Named turns come first, each shown by rows before and after it. Which turns, in which order, take the first row of each pair that follows to the second? Write the first one first, as in the answered first pair.
q_118:
[-20   6  -6  -7   8  -1   4 -24 -14  -3   9   8  -4  -7   2 -14  -5   8
  -7 -10 -14  -8   0  16  13 -20  18  -7  21  18  -5   6] -> [-20  11 -14  -6   0   6  -1 -21  -6 -10  13  10  -6   3  13  -4  -9   4
  -6  -7 -10  -9   8  12   8 -16  22  -4  14  16   5  10]
[  0 -11 -11  20   8  -1   4   4 -27  15  -6   7  12 -20 -15  -6   6  -1
   2   8  -5   3   7   1   2   0  -8 -18   2  -6 -12 -14] -> [-15  10 -17  19   4  -6   5   4 -32  12   2   9   5   6   6   6  15  -3
   8  16   2  12   3  10   2   0 -11   1   2   5  -8 -11]
[ 13   7  19  -8   5 -10  17   8   6  -2 -12  16  -6   7   5  16   2  -2
   5  10 -10  14 -13  13   1  -5   9   4  -1  -5 -12  30] -> [ 15   0  15  -8   0   4   5  12  13  -6 -15  14  -8  10   5  18  -5  -8
   5   7  -7   6  -1  11  -4  -4  15   1  -8  -5  -1  31]
[ -9  -1  -1  -7  15  -6   7  -1  -1   2   2  13   2   9  12  -8   4   3
  -2  -2 -13   2  17  17  20  -1   8  18  15  12  -1   6] -> [ -9  -5  -6  -6   4   9   1   4  11  -4   3   5   0  11  11  -3  -6   3
   3  -2 -11  -5  29  13  13  -3  16  10   7  10   9  13]
q_466:
[-24   5  -1 -19  12  20   9 -10  24  -6   3  -5   5   7  -2   1   1  -3
  -3  -4   2   7 -10  27  10   0  10  -1  16  22   3   5] -> [-15   4  -7 -21   0  27   5  -6  29 -13   1  -5   6  10 -10   6  -3  -8
   8  -5   1   4  -3  19   9   1  12   1   6  22   8   9]
[  7  10  -1   2 -11  18   9   4  36 -15   8  18  -5  13  -7   0 -14  16
   2   9  -2   1  10  -5 -11  -6   8  -8 -10 -11  10  20] -> [  1  11  -2  12   4   4  23  -2  22   2  16  28  -1  -3 -10  -5  11  23
  -3   9 -16  14   5   7   4  -5  -6 -13   4  -2 -10  19]
[ 29   2  11  32 -32 -25  25  20   5   6  -4   5  19  -3  -7  -4  25   5
   4  -9 -10  33 -22 -26   2  -4 -27  20 -21   0 -18  27] -> [  6   5  30   0  14 -29  13   8  -8  18  -9   2  21  -4   4  -9 -10   9
  -4  11   7  38 -49 -25  -3  -5 -22  20  16 -17 -26  -1]
[  2  11  -8  13 -11   9   4 -10  -6   4   9  -1   9   1  13   8  -6 -12
  -6  -8  -1 -11  10   5   0   3  13  -6  -5  14   0  -1] -> [ -2  14  -4   9  -3   5   8 -10 -10   7   7   3   8  -3  12   2  -4 -13
  -9  -6  -5  -8   3   7   5  -2   9  -7   4  14  -7   0]
q_406:
[  9 -22   5 -13  -7  20  15 -22  34   7 -12  11   6   5 -10  -5 -27   6
 -15 -14  10 -22  -2  20  -2   3  51  -3  28   9  12  40] -> [ 16   5  -1  16 -19 -34  33 -12  -8  18   6  17   2  18  10  -2  49  13
   5  -2  15  10 -21  12   3   7   7  27  12  25 -28  35]
[ 15   4   2  11 -12 -32  16  16  -5   0  -8  10  -7   5 -11  -4  27   2
   5   0   9  20 -16 -26  -2  11 -29   2 -14  -7 -17   2] -> [-11 -24 -11   0  20   9 -12  -4 -17   6 -10  -8  -4 -13  -1  -6 -12  -6
  -7  13  22 -10   7 -26 -12   9 -18 -25   3 -28   3  -6]
[  2  12  18  -6   2 -11   1   3  22  -7  -3   4   0   4   1   7 -31  -9
  -2  -6  -6   2  -4  14   2   2  17   6   9   2  -2   5] -> [ -3  20   7   3  10 -26   1  -1  -6  -1   6   0   0   4  13   5   3  -6
   7   5   2  12 -13  12   3   4 -10  14   6   2 -19  -6]
[ -3   8  31 -22  23  -7  16  -7  16   9  -6   5   7  -2   0 -12 -35   3
 -11  -9 -10   2 -31  13   4   9  15  -9  25  -3   4  -9] -> [  1  18  25 -12  18 -30  26   1  -4  12   0  12   6   4   9  -9  -2   8
  -1  -2  -4  22 -38   8   8  11  -7   5  21   8 -13 -13]
q_987:
[ -8  18   6 -24  26  -9  -5  10 -11  11  18 -21  -4  -5  12   0   8   2
  -8   8  29   6 -11  13  -3  -2 -15  -5  16 -19 -20  -6] -> [ 10  12   6 -27   6   7 -17  18  13  -7  11 -29  -8   4   3  13 -17  -8
  -1   2  34  -7   0   8 -15   1   1  -8  -5 -31   6   5]
[ -8  -6  -5  15  22 -15  -7  -1 -30   9  -1  -8   3 -20  -7  -2  20  -2
  -2   1   7   7  -1 -20   6   6 -24  -8  14 -18 -26 -18] -> [  9  -7  15  -5   7 -14 -16  11 -12   0 -18 -16  -1  -6 -10   4 -16   0
   1   0  23   6 -14 -35 -15   8  -4  -3   9 -34  -7 -14]
[-13   9   5  -4   9 -11   5  -2  11  -3   0   2   9  18   9   8  -6   5
   4   8  -1 -13  -9  -1   2  14  12   0  16   2  -6 -10] -> [ -7   2  -5   0  -3   2  -1  -1  13  -9   3   1   8  19   6   9 -10   4
   8   6   1 -22   5  -3  -3  11  17  -3   2   2   2   1]
[ 25 -13  -6  14   1  -9 -17  13 -24   8 -10  -7  -3 -32 -18   0  16   6
   4  11  12  -3  -3 -38  -5  13 -18  -9  -6 -20 -16 -10] -> [ 26 -11  -2  11   1  -1 -17  17 -21   5 -11  -7  -2 -29 -21   3  11   6
   2   7  17  -2  -6 -40  -7  10 -13  -9  -9 -18 -13 -14]
Then:
Each pair is 2 to 3 turns apart.
[ 22 -20  24 -14   8   4  -5  -2   3  -9 -17 -12   4 -25 -31 -12 -20   1
  -8 -10   1  -3 -14 -20  -5  -6   4 -12  -2 -28  -1   5] -> [  2 -23   8   4  21  -3   5 -12 -13   4   0  -5  10 -40 -25 -20  15   7
  -8  -7 -12   0  -7  -5  11 -10 -12 -13   9 -12 -18   1]  q_987, q_987
[ -4 -10  20 -25  11  -2   2  -6  -7   9  -1 -18  -7  -5 -12 -13 -12  -7
   9   9  19  -9 -11  15 -16  11   4  10  12 -10  -2 -13] -> [ 16 -12   6   3 -13  -6   8   5 -14   2  -1 -18  -7  -6 -25  -8  19  -5
  22   2  11 -12   4   8 -15  13  -5  17 -16  -5  -2  -1]  q_466, q_406, q_118
[  5  20  10  -4  -3 -23 -13   9 -19   6  -2 -14 -12  27  21   9   8   4
  11  19  23  18 -25 -15 -11   2 -10  24  -9  -9  -7 -10] -> [  0  16   4  -4   3 -18 -21   3 -25   9  -4 -19 -10  20  27  12   7   1
  11  20  29  14 -16 -17 -12   3 -15  20  -2 -15  -5 -15]  q_406, q_406, q_406
[-18   4  -7 -11   4   6  -3  -3   2   3   1   3  -6  10  12  14  -2 -17
   2  18  11  -7   1  10  -1  -2  -1   6   4   1  15 -11] -> [  0   2  13 -10   4 -18  18   6   4  10  -3  14   0  -9 -15   2   8  -7
   1   6  -6   6 -14   2   6  -1  -5   9   8   5  -8 -11]  q_118, q_406, q_466
[ 25  -8 -13  21 -32   9   6   9  25 -21   5   8  -5  10 -27  17  23   6
   1 -19  -3 -16  27   3  11  -7  -4  15 -41   0 -11  23] -> [-18 -14 -15  10  35   4 -10 -14 -26  10  17  -9   2 -11   4   8  26  11
  -7  16  21  -6  10   5   8  -6 -27   5   8 -18 -36 -14]  q_406, q_466
